In the rows, zero is written as 128.
One turn sends every row of this set to another row. A few are shown first. Where does it send the rows asked after them?
nemuv: [145 135 145 124 117 102 107 136 153 123 140 135 129 117 115 163  94 108
 127 135 101 136 138 110 136 127 132 140 169 108 143]
Tez: [113 131 175 116 134 130 128 152 145 128 122 105  87 145 142 118 148 106
 143 130 166 130 122 114 146 125 124  96 121 135 167]
kerof: [118 128 149 147 127 117 123 125 130 109 137  93 107 143 134 115 146 144
 119 149 133 121 167 150 161 107 107 113 158  96 169]
Kele: [111 124 145 125 147 148 148 150 143 130 111 115 100 128 146 145 133 109
 122 169 174 145 136 114 136 135 127 162 146 118 144]
Tefi: [123 134 150 106 119 119 103 128 130 124 137 122 153 152 136  92 143 132
 132 155 133  98 139 122 115 118 127  88  90 116 151]
sedip: [124 162 109 111 148 149 101 118 130 159 144 115 158 141 117 114 107 135
 100 105 157 132 131 107 137 109 140 133 121 130 133]
buv: [139 109  93 109 120 111 110 125 147 126 163 121 148 120 148 124 128 131
 108 125  96 133 121 143 152 156 133 120 118 139 113]
domo: [132 104  99 134 123 113 100 126 124 141 124 103 122 112 163 133 120 131
 121 115 108 131 115 134 157 136 165 130 116 162 155]
sab: [136 100 125 120 123 105 114 115 129 142 135 101 125 118 154 136 101 127
 107 112 102 140 102 124 169 150 144 144 118 152 131]
venu: [112 118 157 134 160 149 137 152 119 162 121 128 121 129 152 111 123 126
 131 115 129 112 112 144 109 136  99 107 117 122  98]
kep: [144 118 109 144 127 127 116 127 140 137 139 138 127 100 134 166 131 128
 145 124  86 147 144 115 124 125 116 133 166 106 132]
rimer: [125 139 131 131 120 121 134 141 158 155 145 116 106 117 128 178 103  97
 137 129 111 118 129 110 124 114 122 138 164 128 145]
Zisup: [137 111  98 129 105 123 124 138 133 146 133 108 119 121 158 139 123 129
 102 125 124 134 118 125 162 165 163 143 123 160 140]
disot: [126 138 108 143 142 163 153 130 143 147 115 100 111 140 123 150  97 153
 112 167 131 143 156 144 153 144 122 149 126 146 135]
kezut: [108 140 149 105 124 109 107 117 142 123 135 105 125 152 142  98 128 121
 134 153 118 101 125 107 116 125 119  97  84 138 161]
tidi: [120 127 132 143 111 140 104 130 149 103 153  93 107 133 123 130 130 134
 114 154 148 117 163 137 175  95 126 107 145 117 150]
nus: [135 162 134 101 126 122 102 131 120 146 152 119 139 126 119  96 111 107
  99 103 128 135 113 129 144 111 135  93 123 109 124]
Kiza: [103 135 139 120 127 127 103 126 133 126 143 114 147 146 131 103 137 125
 133 144 142  95 130 122 105 115 114 113  77 118 168]
ripav: [129 171 127 122 152 153 109 101 139 133 144 106 129 135 140  83 106 142
  94 114 156 132 126 121 144 104 132 117 122 138 124]
rofez: [123 149 129 148 125 127 106 115 167 132 125 108 166 122 155 115 135 151
 121 134 103  85 102 110 114 136 117 127 122 130 151]
ziv: [129 146 142  99 149 138 104  98 129 162 154 118 146 118 126 103 107 134
 115 114 154 155 120 114 138 107 160 117 120 135 123]
gukod: [119 132 163 139 157 145 147 131 120 158 125 113 129 128 128 114 128 147
 128 107 117 106  98 124  99 131  92 116 121 140 110]
reven: [140 138 122 126 152 149 136 128 131 145 120  99 118 146 133 151  96 151
  93 151 137 143 147 164 163 146 143 154 144 136 152]
lirig: [134 132 142 145 132 116 101 126 143 122 124 134 124 115 112 167 103  99
 121 157  86 130 136 128 118 133 145 128 163 131 157]
Ziriv: [138 121 145 138 109 114 133 144 139 103 145 106 121 119 134 130 126 159
 116 140 128 127 164 157 174 110 107  99 158 113 142]
Mopu: [123 145 114 106 170 133  97 119 135 155 152 127 152 133 133 117 121 121
 127 105 162 130 134 115 125 103 154 114 117 129 128]
kes: [154 172 127 155 147 159 121 102 137 165 107 124 148 128 123 148 111 154
 122 117 103 139 135 122 126 132 144 130 139 137 144]
nupib: [121 123 155  95 142 133 144 153 131 115 111 127 104 122 137 158 143 114
 125 164 148 143 139 126 151 143 136 165 145 129 148]
feg: [112 131 169 116 142 132 130 161 124 139 131 110  87 150 124 128 159 110
 158 140 138 109 133 124 142 130 107 104 113 133 157]
namog: [117  92 147 101 154 128 135 114 111 111 126 123 106  90 109 105 135 151
 110 168 141 148 137 138 127 138 132 119 129 128 127]
feku: [123 157 106 134 145 145 150 120 131 143 114  99 114 140 142 150 112 134
  91 157 130 133 156 158 148 135 128 159 144 133 156]
Bego: [119 120  99 107 134 122 121 124 150 148 127 126 115 114 153 119 110 134
 112 131 115 130 111 109 160 174 135 148 126 172 129]
zopus: [145 178 115 155 147 147 118 116 149 152 109 113 136 133 111 146 116 148
 120 121 104 134 143 127 117 154 136 122 136 164 150]
gude: [131 132 150 150 149 117 135 141 141 109 131  94 126 116 120 122 138 140
 105 145 120 115 166 168 168 112 112 115 163 112 157]
roko: [113 121 180 112 124 125 127 166 126 128 114 115 107 152 133 136 147 106
 146 126 143 119 129 130 145 117 102 100 125 117 162]
sofi: [106 123 158 107 121 145 130 121 139 109 120 153 117 106 119  78 152 164
 135 163 126 130 133 133 122 145 122 122 117 127 147]
kun: [105 114 167 112 150 119 128 140 116 143 108 105 127  97 118 111 134 115
 121 100 125 145  95 125 114 126  98 123 140 121 124]
soli: [129 129 145 137 120 119 120 129 154 124 136 124 109 136 116 183 123  94
 134 144 104 145 150 117 117 137 132 133 163 130 149]
Sumap: [113 140 169 160 143 134 150 125 147 152 121 110 125 113 125 105 117 129
 141 116 128 128 114 127  82 119  92 114 135 123 130]
vegug: [116 104 165 139 150 140 137 127 120 176 120 110 135 120 144 100 124 145
 131 117 137 131 111 131 110 121  99 103 147 117 107]
sameg: [145 140 123 161 128 141 104 120 147 126 115 114 156 119 150 108 151 151
 114 119 121  92 104 112 110 147 141 121 108 141 148]
Pid: [134 114 131 148 134 148 113 125 121 132 144 116 101 115 118 134 112 160
 115 139 137 149 156 163 149 109 121  94 164 100 156]
pela: [115 129 146 105 139 162 135 150 151 119 112 130  92 132 137 141 157 112
 120 161 154 132 132 137 152 143 136 159 153 126 154]
nivol: [149 180 117 159 132 163 127 119 165 149 118 121 140 119 115 140 121 168
 124 130 108 117 135 118 146 134 138 121 139 145 142]
suze: [108 131 150 101 131 155 137 141 137 111 104 153 120  95 118  86 145 143
 132 154 119 143 160 144 138 131 118 128 113 123 131]
Mevu: [104  99 142 139 119 123 129 123 145 112 113 132 111  99 118  91 149 146
 144 179 124 129 146 114 137 161 118 118 117 135 135]
doko: [112 104 148 107 119 142 135 117 133 113 110 155 129 105 120 102 137 156
 136 167 121 147 158 124 124 127 108 110 129 123 116]
Naman: [133 126 133 147 130 133 110 112 148 139 120 114 178 119 158 115 153 164
 131 124 105 108 111 126 109 147 127 119 109 145 140]

Kiza moves to sameg
namog moves to kun
Ziriv moves to doko
Now find these:
Zisup moves to soli
rofez moves to nivol
tidi moves to Mevu
Naman moves to kes
lirig moves to gude

One turn sends every row of this set to another row. A few are shown first. Where does it send the rows asked after them?
Ribul: [112 137  69 144 104 142 141 146 152 139 108 132 163 178 126 142  99 131
 124 125 121 112 155 131 126  98 122 108 136 122]
Popab: [ 78 139  83 141  73 116 135 158 177 124 111 141 157 103  91 112 108 133
 118 127 103 128 114 122 120 130  90  90 129 139]
rago: [141 150 146 160 109 121 139 147 139 105 113 145 158 136  90  99 114 147
 123 135 129 156 143 151 107 101 110 137 147 124]
nosa: [ 83 121 111 158 102 115 134 171 198 134 109 128 147 120 125 138 153 106
 102 152 113 140 119 112 150 135 150 117 102 122]
kis: [ 93 136  91 143 110 122 131 139 206  65 110 141 145 162 135 153 134 122
 119 142 113 122 139 128 126 145 145  87 126 142]
ramek: [ 79 142 109 144 150 126 130 134 140  84 113 151 159 125 136 161 167  96
 118 139 112 144 126 142 130 105 158 122 119 143]
zokes: [ 92 135 119 167 103 120 146 141 205 120 119 147 161  86 121 129 111 167
 127 143 145 130 149 126 131 116  98 122 127 140]
Kovil: [102 173 139 126 114  81 159 149 150 106  94 147 143 155  98 121 147 128
 102 106 141 121 110 140 118  91 121 106 118 135]
dal: [ 71 140 102 185 122 133 134 106 159 136 106 137 182 137  80 164  99 125
 124 137 122 128 126 113 134 135 136 127 131 134]
pom: [117 149 118 156  84 121 108 124 172 123 121 143 122 114  98 103 122 134
 112 118 121 121 123 164 134 100 148 108 118 184]
duze: [ 86 106  97 149 132 143 128 103 161  94 113 145 117 134 106 133 134 132
 125 107 101 108 127 142 125 112 167  82 119 131]
lipi: [116 139 134 157 119 123 134 128 123 107 103 161 141 126 118 142 191 145
 124 122 125 108 129 129 126 110 177  96 131 135]
Suge: [ 82 146 136 152 114 111 139 190 162  83  85 127 146 111  90 165 121 123
 121 133 146 109 134 117 150 132 141 136 108 122]
lup: [133 146 113 181 104 114 125 140 132 115 105 139 150 121 111 133 153 142
 112 114 127 124 123  98 164 159 140 131 136 149]
Namom: [109 138 127 143 134 127 127 144 141 116 116 100 170 128  93 126 103 143
 141 147 135 111 125 102 111  93 182 120 154 142]
miza: [ 88 169 127 152 100 120 140 145 132  96  87 143 178 142 133 136 119 111
 152 142 134 150 129  91 157 109 151 100 119 138]
Gop: [103 132 142 136 105 128 144 136 211 146 112 125 158 123 116 141 106 116
 120 139 158 115 158 136 141 120 154 114 127 129]
resi: [ 97 133 137 150 123 122 129 150 139 134 111 143 141  97 104 124  80 132
 121 137 102 112 144 130 127 114  78 110 125 142]
Luso: [ 84 100  97 163 109 108 132 157 152 111 131 112 121 155  85 163 133 106
 133 144 122 132 110 131 140 138 147 110 127 134]
gug: [ 94 110 102 162 112 142 153 138 159 103 140 117 158 153 121 135 115 149
 138 151 110 109 176 158 112 142 155  94 117 151]
kero: [ 96 132  93 129 113 115 119 121 167 127  96 153 137 120 147 116 131 131
 125 120  98 123 130 138 121  84 171 100 156 160]
dugi: [113 132 112 160 138 131 139 139 155  73 102 144 168 112  94  85 106 158
 122 129 134 104 148 169 123 110 123 126 132 158]
suzin: [111 138 114 127  91 120 142 101 129 103 116 143 174  90  96 123 139 124
 136 119 104 134 124 144 129 115 174 134 143 156]
vazis: [ 72 141 113 161  70  87 143 139 155 110 116 134 176 102  80 149 148 179
 122 127 121 124 119 125 129 115 148 118 145 141]
Dev: [128 150 142 139  93  94 163 159 134 131 112 152 156 127  88 115 147 138
 120 130 124 143 111 116 143 145 112  91 150 139]
gal: [110 113 121 138 111 148 142 154 167  72  91 126 131 140  95 119 164 115
  96 141 109 133 109 109 122 124 170 109 115 141]
Bukik: [114 146 117 150 113 108 168 138 137 136  99 142 186 171  99 106 135 104
 152 134 113 134 143 163 118 116 132 113 122 128]
muto: [ 86 185 135 134  91  79 144 135 152 108 126 147 144 110 110 132 114 150
  90 142 129 140 139 126 143 107 110 115 146 130]
pegep: [ 97 104 100 154  90 165 138 142 155  89 114 132 148 133 124 145 137 134
 129 166 138 117 145 135 125  89 159  90 160 151]
dabu: [104 140  89 158 115 126 135 155 178  95 101 132 141 177  75 158 148 158
 118 153 130 103 159 118 123 125 120 106 137 135]
rimum: [ 80 149 146 120 119 132 174 177 165  95  93 166 148 117  83 115 125 125
 109 159 117 121 134 159 118 127 139  96 122 118]
vuk: [ 69 127 145 158 112 133 162 164 157  75 116 144 147 117  81 116 136  95
 130 120  93 139 129 132 144 133 155 124 101 144]
vuvem: [ 85 144 116 127 124 140 169 142 117 114 116 123 165 124 125 134 125 159
 142 119 102 140 164 121  99 126 150 101 114 112]
zuza: [101 172 129 152 153 125 152 144 125 131 124 120 140 124 115 102 112 144
 109 114 126 129 160 158 106 108 131 110 113 148]
ralib: [ 83 147 111 160 130 132 114 185 153 124 103 140 158 108 124 112 108 127
 114 143 140  82 150 122 139 100 136 122 106 161]
ketot: [113 141  85 162 120 102 154 153 164  94 115 140 150 151 122 136 141 174
 125 128  85 114 121 124 125 110  88 118 125 129]

lup moves to Gop
ramek moves to Luso
ketot moves to pom
Now find these:
Bukik moves to vazis
zokes moves to zuza
lipi moves to nosa
dal moves to Namom
Suge moves to Ribul
dugi moves to Kovil
rago moves to muto
gal moves to kis
vuk moves to dabu

One turn sends every row of this set to another row. A few are shown first. Where does it send the rows asked after them?
Betu: [142 135 170 127 106 132  99 136 109 114 145 111 147 110  84 151 148 132
 126 106 113 124 107 141  95 150  99 103 159 134 115 126 115 133 129 118
 125 104 106 136 128 142 133 120 111 121 156 128 134 112 130 144  96 133
 125 124]
Fov: [138  89 109 113 135 126 138 122 138 150 149  84 148 107 150 143 116 122
 161 120 116 137 143 125 105 117 136  85 100 124 116 138 134 130 125 128
 116 123  97  97 158 141 155 106 142 108 134 110  95 115 105 146  93 111
 147 114]
raz: [119 120 115 141 125 104 135  98 142 115 128 110 143 153 142 163 122 156
 106 133 117 129 158 141 114  91 131 113 128  98 117 117 126 150 117 129
 153 135 149  74 149 127 131 151 174 113  94 114 109 123 167  95 132 116
 132 138]
Votov: [160 109 127 118 128 110 154 109 158 119 104 124  79 124 120  95 135 132
 125 130 126 126 147 122  70 136 132 125 132 128 125 145 129 143 116 116
 136  82 130 113 128 147 126 135 156 158 133 126 120  99 128 119 131 138
 121 120]
ligoz: [142 126 110 158 125 110  86 152 152 110 110 110 117 120 119 126 124 155
 113 108 125 144 125 152 131 117  90 104 123 132 127 123 152 140 133  91
 132 137 131  75 114 136 134 117 185 137 124 116 122 153 150 117 131 127
 166 140]
nedom: [116 133 137 127 110 130 121 145 127 113 114 137 141 127 174  95 161 121
  94 121 141  99 119 148 124  84 132  95 141 146 137 156 134 112 132 141
 116 155 139 108 140 158 105 145 126 124 131 133 113 138 117 100 109 127
 143 139]
Vib: [109 136 129 143  98 174 116 135 154  96 100 105 117 151 119 121 128 142
 112 138  91 110 138 138 114 116 127  89 133  89 130 124 143 188 136 124
 140 128  91 112 122 131 115 146 117 148 137 122 107 133 127 131 123 123
 100 132]
fof: [121 158 129 137 143 107 142 128 148 141 141  93 147 128 139 147 150 120
 136 135 132 127 117 131 116 126 126 126  93 154 137 103 138 144 136 109
 146 135 144 119 107 121 157 102 142 143 154 146  62 121 114 111 105 152
 132 102]
Lod: [132 123 152 122  99 135 137 167 123 133 141 104 124 127 134  99 130 128
 105 110 142 116 110 118 125 153 100 110 137 130 136 169 146 103 153 130
 142  93 132 119 125 165 137 133 114 126 130 144 117  95 102 157 119 129
 110 106]
pazum: [125 140 104 130  87 128 124 109 133 111 173 104 157 103 146 139 148 117
 113 128 157 104 126 164 132 110 126 105 136 105 102 152 150 116 146 131
 114 145 145 122 127 150 146 141 137 132  94 116 128 137 142 122 144 152
 143 131]
vepot: [ 81 127 145 142 149 120 157  96 134 140 114 133 125 137 117 124 135 150
 122 110 132 141 104 148 133 118 117  82 139  88  90 131 116 147 110 121
 155  94 127 105 131 106 141 149 165 102 132 121 117 126 141 138 117 125
 141 127]
teko: [116 119 125 140 113 125 144 126 125 117 133  92 133 124 115 135 114  91
 142 150 143 128 136 121  92 134 131 137 124 119 153 151 122 101 137 138
 162 132 135 145 145 134 111 110  73 134  94 130 128 114 129 125 114 137
 100 129]
Fege: [127 144 104 132 154 129 132 123 135 101 111 112 119 104  92 118 111 129
 132 104 111 141 116 154 118  93 125  89 123 146 113 104 132 118 137 120
 129 118 143 122 131 109 103 152 151 154 129 105 110 168 152 117  86 122
 123 150]
Zadur: [150 121 130 150 122 100 112 145  99 140 160 119 168 147 123 172 138 129
 126 132 113 136 105 137 160 131  78 111 134 108 129 151 134  95 127 118
 138 149 152 115 122 134 112 126 117 120 121 119 115 138 143 118 116 118
 153 132]
sabol: [132 141 127 130 138 134 130 152 139 116  91 108 108 146 109 132  84 160
 143 140  96 131 136  98  74 140 107 117 116 113 136 139 136 144 149 121
 183 108 110 141 130 126 142 131 132 115 130 124 100 130 148 125 128 109
 119 118]
Metul: [125 107 131 106  92 110 128 151 133 140 133 117 156 133 124 114 125 130
 136 137 104 130 147 129 124 134 187 111 120 100 134  96 128 147 171 114
 154 141 152 115 123 153 134 101 129 110 146 119 105 137 121 123 121 132
 170 115]
Luvin: [ 99 119 140 155 127 116 145 136  81 106 103 114 148 140 115 133 124 125
 137 131 135 136 159 151 179 120 102 116 118  96 140 160 127 134 137 112
 128 138 114 105 123 136 153 111  91 113  93 113 102 138 146 121 114 134
 128 135]
kod: [130 121 165 147  94 102 148 121 131 104 152 111 110 130 161 132 118 120
 154 118 106 142 111 123 126 114 117 131  89 106 125 132 153 152 169 112
 111 137 125 107 151 154 107 104 148 133 130 104  89 113 137 114  97 147
 145  89]
pinus: [ 95 129 122 133 140 114 156 105 144 132 153 119 134 131 105 119 127 114
 135 140 105 116 120 126 119 134 131 143 151 147  83 123 167 108 142 152
 130 136 127 152 146 125 136 141 109 136  96 108 124 108 126 122 141 120
 114 104]
zuvus: [143  79 133 146 145 141 138 124 131 118  97 149  86 178 107 127 162 121
 131 124 100 144 137 151 132 135 137 134 141 137 122 148 141 154 145 145
 149 123 126 106 141 134 111 121 157 139 116 123 115 143 115 119 111 125
 110 124]

Fege moves to Vib
Votov moves to ligoz
Now find these:
pinus moves to nedom
pazum moves to Lod
Metul moves to Fov

